In the data rows, 128 means zero.
Some points:
[119 128 108  89 119 145  87 171 124 155 126 122 151 130 140 140  80  95
  89 165 139  90  92 142 155 120  55 119 147 169 167 189]
[153 200 113 177 129 115 115 107 157 114 104  90 161 140  98 157 128  84
 123 132 100 108 147 159  92 140 212 171 121 126 175 154]
[154 133  91 126 132  96  51 165 127 123 102 144 108  98  90 144 165 204
 124 127 143  77 118  84  88 106 176 168 111 106  82  86]
[145 154  77 100 138  98 105 193 148 111 152  98 152 174 109 151 118  85
 124  95 155  97 106 212 116  78 104 120 123  92 104 166]
[133 161 161  74 176 132 145 163 133 136 115  67  86 112 118  59 151  98
 114  94 145 123 163 152 180 152 152  80  82 111 156  96]
[ 80 127 115  94 183  71 187  47  99 147 167 132 111  98 147 137 130  89
 207 159 144 151 112 124  86 155 159 117  89  91  95 148]
[157 115 140 183  85  58 161 167 151 123 157 150 195 157 148 147 130  82
 153 179  96 155 157 125 153 150  98 107 149 145 120 103]
[147 188 111 200 124  93 134 134 171 103 187 137 139  87 183 162 137 168
 162 107 136 135 169 138 170 133 139 133 131 190 131 126]
[188 159  89 122  90 188 132  90 140 138 215 126 161 114 160 167  80 121
 136 125  70 149 166 101 122 212 123 151 186 125 139  88]
[ 97 124  89 151  74  81 193 159  56 142 117 131 100 105 125 177 132 117
 129 133 128 143 185 120  89 154  83  86  95 147 126 163]
[150 111  78 127 121 135 129 156 235 163 120 147 129 133  71 179 163 129
 140 114  78 136  61 114 156 157  97  97 147 126 157  88]
[126 102 101 134  92 169 158 118 140  95  66 178 156 159 123 117 162 141
  93 165 184 180 166 129  47  90 124 124 128 102 217 127]
[160 135 112 106 161 138 143 140 102 126  67 100 150 174 124 164 116 130
 154 114 150  86 154 115 110 114  93 162 158 156 115 129]
[125 136 107 151 132 108  70 112  87 190 170 171  97 164  73 171 148 156
 111 137 174 105 145 149 119 160 192 119 136 159 136 152]
[134 128 144 178 190 147 128 152 134 105 148  82 108  90 134 126 150 131
  95 157  95 103 108 128 125 161 147 122 163  83 218 103]
[114 133 124 102 150  88 111 191  97 145 103  99  71  82 161 146 158 141
 140  97  83 158 121 109 106 161 108 144 115 162 150 145]
[142 121 148 139 122 153 106 100 129 142 124 136  61 173 176 124 142 149
 137 116  69  72 132 122 106 201  94 128 114 161  73 130]
[142 123 101 134 116 140 134  99 131 169  83 139 116 132 191 107 105 123
  82  82 149 169 149 125 133 172 133 115 118 122 121 165]
[124 117 139 214 156 150 169 149 166 145 150  87 110 135  84 108 156 103
 123 121 182 140 168 117 106 107  86 187 149 149  74 149]
[113 140  72 159 123 158  89  74  83 123  93  67 117 122 142  81 102 181
 147 170 158 174 108 108 174 108 137 138 161  98 100 208]
[133 153 167 110  91 195 141 123 109 106 102 146 145 126 106 137 136 197
 144 128 149 199 101 119 114 230 176  96 113 126 162 193]
[105 154  98 109 100 126 150 143 150  93 190 113 147 136 103 113 109 150
  56 105 109  97 136 119 105  82 118 147 146 130 149 127]
[149 113 129 118 139 101 120 151 145  89 105  83  49 183 183  85  56 162
 176 123 101 128  83 140 106 149 146  85 142 176 167  90]
[137 112 108 150 115 188 117  92 119 129 133  56 147 151 157 142 169 103
 101 108 115 109 103 114  89  99 125 114  90 111 114 124]
[139  48 139 164  98 126 136 105 107 109 161 130  99 132 141 155 129 119
  66 140 106  65 125 131 188 129 188  83 105 140 112 148]
[146  95 118 106 117 125 161 111 115  44  67 143 102 131 108 101 134  78
 121 130  87 103 136 152 152 127 147 191  97 126 190 175]
[146 129 155 162 165 167 126 121 128 170 143  98  79 157 169  33 149  90
 114 154 123 109  84 140 166 141  96  97 121 141 165 127]
[111 101 147 105  97 139 127  81 190 108 173 142 115 138 162 153 112  99
 185 182 127 100 134 127 112 114 119 108 136  69 161 111]
[175  85 122 141 219 170 152 133 142  37 179 148 145 162  95 128 137 143
 121  72 140 143 106 136 125 179 124 125 115 106  97 120]
[103  99 140  96  96 131  94 188  72 110 140 101 135 143 120  83 117 145
 129 135 122 112 130 120  95 146 152 136 116  85 127 133]
[123 117 181 197 125  87 102 142 207 111 180 137 141 114 116 153  94 163
 146 120 127 153 167 142 107 142  76 139  71  64 143 125]
[157 125 115 113 145 140 137 129 124 198 132 114  86 116 134 140 102 138
 107 150 119 108 146 207 122 132 150 162  81 118 108 136]
[ 90 163 141 126 152 129 137 144 142 166  92 122 141 169 166 134 178 151
 100 174 129 113 133 158  72 158 135 156 133 118  94 117]
[ 68 178  74 178 135 171  97 109 109 147  69 159 145 138 167 155  94 110
 159 104  94 130 169 133 164 115 149 160 161 125 110  94]
[118 117 167 149 152 147 114 168 148 122 102 148 114 135  88 144 148 112
 124 136 120 112 132 113 186 117 202  96  96 115 110 163]
[ 90  95 126  89 149 169 158 115 152 160 127  64  74  87  44  94 135  89
 127 140 143 167 108 137  93 135 120  98 107 183  91  43]
[ 94 116 145  98  99 122 114  84 178 156 112  89 150 142 139 134 122 110
 157 123 154 118 117  98 104 117 160 130 101 127  91 177]
[151 149  84 128 129 176 202 162 184 127 171 172 119  73 133 110 149 166
 114 146 116  79 121  96 125  91 134 116 143 141 116 180]
[ 97 122 106 117 130  99  94 127 102  60 170  67 111 105 182 146 137  88
  95 137 191 159 143 115 130 150 164  88 114 138  99 113]
[ 75 143 152 153  77 138  99 131 162 115  58 131 119 115 110 169 105 112
 123 126 134 126  89 146 100 105 151 171 125 168 131 106]
[103 128 119 120 134 140 158 170  99 142 125  94 198  92 165 119 124 171
 147 104 116 139 144 145  65 103 152 107 114 119 106 121]
[ 78 105  76 161 167 157  83 106 145 129 112 154 154 126 171  68 164 133
 135  59 124 105 124 130 166 132  82 127  86 125 176  69]
[122  99 132  68 136 105 144  66 170 215 114 108 195 149 100 191 100 170
 127 114 142 114 197  97 140 108 159 148 142 148 185 106]
[135  54 103  92 157 119 125 167 116 133 119 202 160 145 108  93 132 120
 175 153  99 128 144 132 113 134 170 174 157 142 102 151]
[123  97 121 154 115  79 134 140 188 116 132 100 208 111  99 118 135 171
 120 128  90 132  73 157 152 160  96 145 124 126 109 187]
[111  63 185 151 131 127 120 115 161  99 119  80 103 109 108 129 142 128
 149 113 148 139  96 139 177 128 157  87 165 131 118 109]
[113  74 164 101 164 117  71 159  98 115 141 138 136  84 170 145 107 129
 116 133 133  95 136 167  77 129  69 128 108 154 134 126]
[ 88 140 128 103 153 166 142 150 110 164 160 184 111 157 104 156 121  83
 164 117 118 166 109  97 117  62 175  91 183 175 140 152]
[175 168 131 132 143 147  93 111 138  93 147 153 166 152 173 105 129 133
 172 166 174 154 133 106 125 105 147 123 121 251 115 133]
[129 107 116 173 134  55 108 140  94 118 107 100 129 139  73  79 138 100
  82 166 142 173 106 103 148 175 105 137 114 144 132  71]
[ 95 155  89 127  82 114 128 182 141 139 155 164  74 147 159 102 187 126
 158 127 119 134 125 131 146 103 138 137 135 136 177 126]
[123 155 144  84 150 121 177 148 135 125  86 115  96  77 138 154 126 177
 118 173 140 113 150 143 152 103 116 180 172 148 111 132]
[124 184 129 131 102 150 105 118 112 103 161 207  74 116  64  95 109 109
 179 142 162  70 127 106 138 175  63 176 138 110 112 123]
[ 94 150 120 106 145 173 165 177 114 140 158 183 206 139 139 135 108  94
 134 152  85 137 102  91 167 135 124 163  81  69  78 132]
[128 117 171 122 116 135 135 186  96 183 116 160 140 122 151 128 160 119
 113 124 176 125 124 143 133 177 144 126 197  74 123  96]
[109 124 121 120 141 158  87 106 164 123 158 109 133 150  78  92  54 150
 127 144 109 117 172 134 172 139 101 115 161 132 136 165]
[121 119  80 152  89 138 121 132 150  78  93 198 178  86 139 135  73 128
 118 137 153 124 152 153 162 177 158 133 128 194  95  78]
[124 139 123 127 149  79 191  93  67 130  94 140 141 127 159 162  94 109
 100 100 203  62  19 120  91 174  87  95 174 110 153 124]
[137 134 150 129 114 148 126 136  78 115  91 102 143 106  48 124 125 118
 141 125 134  71 194  74 153 132  82  78  75 115 153 134]
[169 119 122 116 102  93  81  57 118 175 148 160 144  92  84 123 166  81
 139 113 169 130  90 126  95  65 117 143  95 112 167 161]
[132 135 141 123 172 156 125 130 160 124  83 125  97 156 165 170 160 131
 126 151 161 148 174 133 157  95  43 118 109  92 138 159]
[158 126  99 129  80 122 105 145 123 132 106 132  94 110  63 136 100 143
 176  87 154 190 119 168 164 114  87 122 168  67  98 126]
[158 159 162 156 106 124 154 184 114 145 130 116 162 127  78  97  94 140
 142 115 116 109 142 120 136  54 133 111 135 160 117 127]
[157  98 144 135 145  91 144  81  99  86 100 185 110 103 141  99 118 127
 123 110  93 118 162 165  92  49 121  89 175  81  56 129]
[112  51 198 139 106 136 179 111  93 112 191  90 114 126 162 125 166 133
 157  70 119 111  98 112 142 121 117 190 157 161 159 163]
[142 176 141 120  49 136 103 124  96 128 167  77 133 141  99 110 132 138
 154 149  81 107 123 162  71 111 125 152 135  92 123  89]
[123 159 175 140 179 148 117  97  42 158 167 205  93 127 111 177  87 147
  99 133 109 209  90 114  80  65 109 134  57 156 158 131]
[134 132 168 107  87 125 125 124 136 131 118 132 132 104 166  87 112  83
 102  74 158 132 177 112 120 150 170 150 132 148  91 109]
[127 204 158 134 111 104 167 114 143 121  93 149 165 145  89 126 150 148
 132 156 123  94  84 119 136 101 143  87  95 142  75 115]
[109 150 128  99 153  74 109 128 152 122 116 134  87 134 116 136 111  92
  92 116 100 186 115  27 100 110 176 130 154  64 138 142]
[173  67 112 110 130 154 132 144  97 127 165 103 122 120 193  91 110 139
 131 132 165 111  95  92 186  86 164 139 111  91 142  54]
[157 164 154  64  77 125 113 110 133 116 135 126 135 124 178 179 163 144
  79 141 137 199  80 167 147 113 101 143 107 130  75 127]
[ 94 158 172  69 139  44 197  64 168 174 161 177 110 159 100  54 122 162
  79 100 130 159 146 140 116 133 134  92 120 132 156 108]
[154 146 180 141 138 126  67 114 130 143  79 140 189  87 171 105 151 102
 120 126  83 132 139 115 115 127 117  93 190 117 133 135]
[112 166 130  95 148 103 114  67  49  80 161 113 167 142  77 172 185 141
 143 129  96 156 154 168 191 103 114 137 177 153 136 120]
[122  88 121 158 146 126 161 102 102 139  89  92 138 149 141 136  97 175
 128 146 112 138  95 121 158  88  84 140 121 117 135  83]
[180  95 117  96 122 134 128 112 129 133  88 148  77 143 150 135 141 109
 112 111  97 147 155 112 170 131 134 136 105 112 111 127]
There is one direction along which these points spread out most. Take the direction at right angles to it along which they spread out most. Go by this last direction. Where along it does each point below lie, from 0 to 99? The average is 50, and the first point in the table lies past the average. One standard deviation of the points above along it is 16.
[ 78 105  76 161 167 157  83 106 145 129 112 154 154 126 171  68 164 133
 135  59 124 105 124 130 166 132  82 127  86 125 176  69] 72
[125 136 107 151 132 108  70 112  87 190 170 171  97 164  73 171 148 156
 111 137 174 105 145 149 119 160 192 119 136 159 136 152] 33
[ 95 155  89 127  82 114 128 182 141 139 155 164  74 147 159 102 187 126
 158 127 119 134 125 131 146 103 138 137 135 136 177 126] 53
[157 115 140 183  85  58 161 167 151 123 157 150 195 157 148 147 130  82
 153 179  96 155 157 125 153 150  98 107 149 145 120 103] 78
[121 119  80 152  89 138 121 132 150  78  93 198 178  86 139 135  73 128
 118 137 153 124 152 153 162 177 158 133 128 194  95  78] 81
[ 90 163 141 126 152 129 137 144 142 166  92 122 141 169 166 134 178 151
 100 174 129 113 133 158  72 158 135 156 133 118  94 117] 41
[122  88 121 158 146 126 161 102 102 139  89  92 138 149 141 136  97 175
 128 146 112 138  95 121 158  88  84 140 121 117 135  83] 52
[124 117 139 214 156 150 169 149 166 145 150  87 110 135  84 108 156 103
 123 121 182 140 168 117 106 107  86 187 149 149  74 149] 59
[113 140  72 159 123 158  89  74  83 123  93  67 117 122 142  81 102 181
 147 170 158 174 108 108 174 108 137 138 161  98 100 208] 48
[188 159  89 122  90 188 132  90 140 138 215 126 161 114 160 167  80 121
 136 125  70 149 166 101 122 212 123 151 186 125 139  88] 84
[133 153 167 110  91 195 141 123 109 106 102 146 145 126 106 137 136 197
 144 128 149 199 101 119 114 230 176  96 113 126 162 193] 41
[157  98 144 135 145  91 144  81  99  86 100 185 110 103 141  99 118 127
 123 110  93 118 162 165  92  49 121  89 175  81  56 129] 34
